500 stands for zero in the data rows.
Here are some points, one per row:
np.array([500, 444, 451, 616, 407, 744, 503, 507, 534, 521, 334, 577, 620,
          477, 610, 702, 483, 566, 673, 462, 409, 358, 651, 444, 363, 481,
          478, 662, 457, 420, 575, 299, 466, 435, 522, 593, 570, 392])
np.array([503, 523, 523, 393, 583, 469, 368, 539, 525, 464, 664, 684, 635,
          644, 452, 594, 514, 517, 396, 483, 389, 602, 461, 404, 566, 750,
          250, 714, 340, 656, 563, 568, 532, 646, 368, 465, 578, 442])
np.array([588, 568, 584, 596, 241, 311, 586, 433, 590, 641, 608, 528, 470,
          543, 299, 642, 526, 462, 429, 549, 601, 400, 421, 470, 725, 525,
          740, 305, 441, 445, 589, 545, 499, 601, 426, 547, 468, 396])
np.array([394, 435, 461, 480, 400, 505, 383, 503, 366, 346, 570, 309, 492,
          734, 592, 603, 553, 415, 180, 633, 692, 436, 562, 605, 435, 544,
          559, 572, 455, 396, 485, 616, 425, 297, 356, 521, 461, 436])
np.array([408, 607, 152, 348, 338, 345, 692, 475, 347, 582, 536, 396, 403,
          667, 529, 466, 600, 410, 386, 353, 674, 446, 408, 496, 583, 646,
          430, 400, 608, 499, 687, 402, 502, 591, 541, 277, 448, 361])
np.array([569, 499, 537, 455, 444, 206, 541, 458, 655, 398, 248, 555, 568,
          505, 272, 422, 668, 325, 667, 494, 738, 546, 358, 469, 384, 294,
          384, 472, 397, 440, 562, 566, 408, 334, 498, 483, 865, 526])
np.array([536, 611, 337, 547, 481, 522, 438, 399, 434, 579, 376, 456, 321,
          523, 603, 492, 344, 542, 664, 743, 354, 649, 577, 410, 549, 398,
          446, 370, 329, 420, 443, 537, 564, 373, 329, 359, 407, 465])
np.array([511, 616, 602, 596, 267, 460, 562, 480, 203, 374, 548, 529, 354,
          470, 490, 459, 456, 633, 459, 551, 477, 614, 578, 490, 507, 603,
          309, 578, 524, 276, 511, 583, 419, 613, 714, 523, 426, 451])
np.array([663, 302, 305, 649, 344, 559, 691, 338, 260, 317, 548, 472, 601,
          480, 484, 474, 465, 417, 545, 525, 312, 574, 351, 613, 594, 507,
          557, 448, 455, 661, 609, 556, 580, 595, 306, 673, 514, 386])
np.array([414, 642, 551, 338, 453, 506, 477, 711, 309, 332, 368, 391, 534,
          573, 436, 609, 501, 432, 499, 212, 391, 440, 550, 530, 662, 559,
          483, 526, 283, 366, 408, 512, 276, 493, 554, 349, 524, 360])
np.array([463, 389, 416, 517, 444, 565, 523, 438, 385, 417, 301, 645, 366,
          580, 221, 638, 476, 290, 371, 558, 576, 289, 517, 271, 364, 554,
          372, 391, 280, 605, 363, 554, 434, 627, 546, 554, 440, 488])
np.array([505, 394, 379, 503, 619, 387, 280, 669, 539, 560, 544, 467, 415,
          585, 507, 494, 255, 483, 488, 343, 508, 399, 628, 551, 521, 629,
          651, 425, 545, 573, 558, 567, 398, 261, 523, 598, 593, 452])
np.array([575, 205, 551, 288, 559, 556, 606, 438, 325, 425, 226, 469, 587,
          590, 605, 566, 445, 455, 561, 566, 525, 593, 454, 328, 616, 509,
          430, 489, 691, 571, 502, 781, 413, 577, 544, 617, 300, 463])
np.array([682, 693, 383, 409, 539, 454, 862, 479, 423, 587, 514, 647, 916,
          614, 618, 573, 499, 593, 379, 649, 605, 483, 469, 640, 333, 549,
          455, 430, 484, 279, 371, 569, 350, 489, 398, 571, 455, 502])
np.array([342, 303, 408, 575, 383, 499, 462, 517, 683, 455, 386, 348, 701,
          442, 610, 365, 585, 406, 567, 505, 490, 483, 365, 473, 432, 903,
          545, 534, 408, 459, 635, 655, 400, 685, 497, 397, 479, 452])
np.array([442, 576, 239, 421, 309, 626, 397, 574, 374, 397, 531, 584, 530,
          671, 503, 456, 431, 381, 415, 303, 345, 793, 407, 328, 506, 303,
          432, 447, 427, 287, 501, 425, 539, 418, 466, 646, 526, 530])
np.array([519, 575, 587, 473, 433, 419, 384, 460, 261, 540, 453, 426, 464,
          728, 567, 600, 610, 485, 608, 458, 568, 628, 469, 459, 484, 672,
          503, 537, 387, 496, 329, 485, 368, 567, 366, 636, 545, 419])
np.array([562, 550, 659, 521, 515, 545, 547, 506, 314, 306, 622, 473, 521,
          546, 493, 571, 346, 314, 508, 487, 264, 631, 400, 545, 633, 487,
          639, 417, 570, 396, 550, 556, 466, 498, 388, 404, 752, 488])
np.array([411, 613, 438, 623, 534, 559, 567, 410, 538, 148, 597, 574, 504,
          649, 725, 576, 814, 605, 615, 543, 570, 391, 709, 581, 638, 526,
          439, 329, 584, 679, 627, 473, 417, 441, 503, 372, 539, 680])
np.array([559, 421, 470, 510, 446, 692, 636, 794, 507, 458, 607, 565, 334,
          737, 367, 427, 485, 400, 724, 503, 466, 412, 362, 557, 377, 454,
          574, 560, 542, 496, 387, 296, 297, 576, 476, 451, 244, 397])
np.array([438, 689, 511, 467, 415, 662, 536, 374, 320, 662, 329, 726, 487,
          480, 374, 489, 619, 465, 474, 511, 769, 392, 573, 465, 810, 377,
          730, 486, 614, 471, 512, 545, 391, 557, 187, 434, 626, 503])
np.array([377, 507, 550, 457, 471, 516, 455, 402, 444, 455, 517, 476, 581,
          496, 499, 560, 769, 293, 740, 447, 395, 448, 293, 712, 714, 410,
          439, 659, 604, 422, 491, 781, 765, 512, 549, 690, 371, 205])
np.array([400, 664, 481, 556, 468, 462, 716, 625, 250, 627, 460, 311, 531,
          619, 496, 396, 600, 254, 594, 345, 430, 533, 637, 476, 615, 395,
          575, 648, 405, 555, 351, 497, 621, 503, 587, 601, 466, 810])
np.array([601, 402, 551, 546, 516, 594, 378, 468, 448, 518, 354, 426, 274,
          545, 798, 477, 604, 607, 493, 328, 594, 437, 100, 704, 500, 371,
          280, 244, 312, 399, 492, 470, 462, 453, 398, 369, 529, 638])
np.array([451, 451, 651, 543, 441, 534, 706, 490, 626, 434, 360, 707, 533,
          712, 404, 388, 776, 567, 312, 330, 468, 615, 532, 457, 334, 656,
          430, 338, 560, 637, 465, 337, 641, 348, 363, 422, 593, 272])
np.array([586, 411, 537, 657, 618, 402, 516, 366, 287, 599, 549, 526, 612,
          513, 722, 403, 507, 233, 425, 468, 489, 373, 411, 263, 522, 437,
          484, 730, 520, 406, 588, 445, 359, 507, 527, 360, 560, 251])
np.array([510, 468, 392, 483, 214, 316, 586, 343, 385, 550, 566, 762, 614,
          405, 472, 593, 436, 691, 655, 191, 586, 604, 473, 514, 550, 528,
          504, 682, 476, 541, 402, 494, 418, 534, 348, 410, 504, 605])
np.array([538, 654, 394, 530, 211, 506, 264, 439, 475, 490, 504, 502, 362,
          511, 734, 502, 479, 421, 514, 401, 437, 467, 591, 623, 361, 532,
          298, 518, 680, 554, 318, 540, 240, 681, 490, 701, 727, 422])
np.array([380, 777, 405, 372, 617, 570, 647, 139, 429, 495, 535, 462, 579,
          537, 391, 268, 429, 531, 544, 252, 558, 356, 419, 419, 520, 606,
          633, 385, 310, 481, 514, 605, 394, 466, 555, 577, 439, 549])
np.array([177, 376, 574, 571, 639, 439, 662, 369, 631, 435, 391, 494, 391,
          587, 482, 606, 198, 367, 497, 517, 624, 551, 528, 620, 493, 585,
          507, 675, 543, 357, 479, 236, 509, 719, 436, 493, 619, 449])
np.array([508, 583, 312, 583, 442, 356, 420, 394, 525, 436, 309, 654, 468,
          572, 264, 556, 495, 420, 393, 463, 384, 357, 345, 497, 609, 481,
          486, 535, 708, 383, 113, 461, 419, 522, 357, 281, 373, 708])
np.array([439, 530, 608, 569, 305, 679, 208, 437, 549, 680, 472, 487, 639,
          749, 275, 388, 467, 406, 468, 591, 494, 670, 386, 515, 533, 588,
          455, 524, 655, 477, 595, 565, 277, 440, 526, 411, 355, 542])
np.array([457, 544, 518, 218, 478, 393, 542, 460, 627, 559, 412, 481, 359,
          396, 482, 363, 542, 660, 447, 538, 515, 688, 423, 614, 585, 541,
          510, 395, 556, 583, 290, 285, 365, 510, 490, 666, 463, 449])
np.array([351, 298, 574, 457, 341, 494, 397, 568, 301, 643, 633, 544, 632,
          502, 428, 137, 398, 489, 534, 603, 366, 260, 471, 454, 544, 585,
          349, 348, 569, 368, 259, 417, 510, 487, 448, 571, 677, 466])
np.array([660, 681, 584, 360, 498, 391, 391, 275, 448, 499, 376, 390, 591,
          488, 409, 418, 494, 378, 558, 239, 466, 394, 673, 466, 344, 425,
          389, 353, 624, 334, 591, 412, 608, 644, 214, 433, 229, 502])
np.array([632, 432, 546, 140, 257, 507, 326, 436, 586, 465, 417, 617, 423,
          594, 633, 601, 378, 548, 396, 352, 628, 397, 555, 587, 282, 333,
          706, 514, 530, 541, 462, 555, 652, 501, 570, 309, 452, 388])
np.array([611, 418, 735, 610, 316, 558, 727, 384, 653, 614, 486, 413, 614,
          739, 503, 362, 337, 606, 435, 204, 647, 376, 544, 492, 633, 313,
          360, 454, 469, 521, 226, 727, 403, 491, 523, 463, 504, 484])
np.array([408, 577, 577, 495, 550, 413, 478, 603, 419, 325, 533, 597, 699,
          447, 355, 602, 467, 640, 377, 491, 545, 378, 500, 639, 644, 201,
          326, 356, 444, 613, 684, 377, 397, 641, 467, 519, 518, 393])
np.array([492, 612, 652, 421, 433, 459, 651, 422, 255, 484, 291, 466, 508,
          493, 492, 577, 435, 504, 493, 692, 144, 334, 389, 611, 337, 502,
          508, 492, 565, 687, 616, 534, 493, 505, 513, 432, 596, 560])
There is one direction along which these points spread out most. Take the direction at right angles to it along which they spread out most. Go by this last direction. For each point below, how far along it does it lie, from 0 to 99? 50 is the average, and the first point above lies past it. One standard deviation of the points above along it is 16.
np.array([469, 611, 426, 589, 555, 585, 528, 582, 515, 494, 518, 536, 463,
          325, 504, 364, 626, 311, 437, 595, 457, 708, 726, 479, 436, 440,
          604, 414, 490, 487, 353, 736, 473, 608, 500, 334, 485, 179]) 47
np.array([424, 383, 543, 236, 455, 481, 625, 220, 519, 502, 712, 692, 427,
          447, 539, 509, 726, 198, 694, 554, 435, 535, 496, 656, 664, 434,
          362, 401, 364, 546, 537, 460, 273, 348, 445, 400, 321, 473]) 39
np.array([655, 464, 418, 528, 581, 598, 669, 391, 384, 382, 354, 452, 451,
          207, 182, 406, 679, 547, 229, 261, 533, 546, 429, 677, 459, 678,
          463, 584, 591, 567, 390, 541, 468, 432, 522, 355, 464, 489]) 43
np.array([496, 673, 369, 321, 402, 671, 611, 513, 749, 497, 687, 231, 514,
          464, 485, 542, 536, 654, 485, 558, 602, 502, 389, 377, 446, 357,
          463, 622, 487, 520, 392, 487, 496, 624, 331, 438, 575, 446]) 54
np.array([497, 229, 589, 491, 577, 570, 456, 314, 326, 349, 832, 416, 543,
          476, 361, 674, 615, 533, 533, 497, 694, 517, 449, 448, 479, 483,
          556, 372, 459, 388, 451, 434, 565, 414, 516, 287, 589, 723]) 47
np.array([526, 534, 517, 460, 567, 698, 633, 372, 312, 556, 552, 701, 211,
          642, 273, 532, 442, 418, 635, 539, 492, 442, 560, 469, 553, 716,
          431, 423, 608, 304, 658, 810, 526, 485, 568, 563, 707, 410]) 39
np.array([540, 454, 521, 516, 415, 697, 387, 527, 374, 669, 463, 337, 603,
          409, 398, 717, 439, 208, 541, 499, 633, 610, 625, 662, 574, 729,
          419, 342, 463, 532, 392, 328, 504, 448, 472, 545, 709, 442]) 59
np.array([404, 170, 389, 416, 399, 482, 633, 307, 503, 719, 522, 484, 368,
          580, 459, 646, 929, 582, 455, 334, 209, 493, 638, 552, 537, 385,
          499, 450, 500, 352, 529, 471, 348, 627, 372, 519, 658, 631]) 48
np.array([536, 527, 436, 562, 574, 490, 348, 371, 286, 405, 440, 297, 556,
          737, 439, 523, 575, 614, 679, 489, 437, 416, 427, 415, 457, 577,
          477, 491, 620, 526, 361, 317, 331, 530, 482, 488, 572, 142]) 59
np.array([568, 501, 609, 438, 436, 563, 622, 551, 446, 401, 557, 388, 299,
          393, 524, 447, 613, 418, 347, 522, 471, 286, 512, 445, 710, 668,
          451, 688, 454, 532, 714, 399, 410, 361, 345, 692, 497, 406]) 46
np.array([815, 564, 390, 379, 586, 539, 487, 340, 503, 514, 527, 601, 577,
          605, 425, 323, 686, 389, 465, 599, 638, 449, 555, 598, 678, 503,
          551, 496, 507, 513, 569, 168, 570, 599, 735, 484, 588, 565]) 41
np.array([434, 436, 555, 660, 760, 495, 481, 412, 515, 663, 670, 582, 392,
          476, 568, 629, 647, 484, 399, 399, 512, 515, 375, 426, 370, 421,
          416, 399, 565, 640, 522, 515, 429, 444, 450, 603, 374, 620]) 54
np.array([467, 446, 405, 579, 587, 472, 393, 271, 334, 585, 468, 446, 435,
          762, 268, 351, 486, 518, 529, 535, 472, 599, 678, 718, 499, 387,
          421, 686, 221, 482, 490, 765, 512, 557, 433, 479, 542, 491]) 43
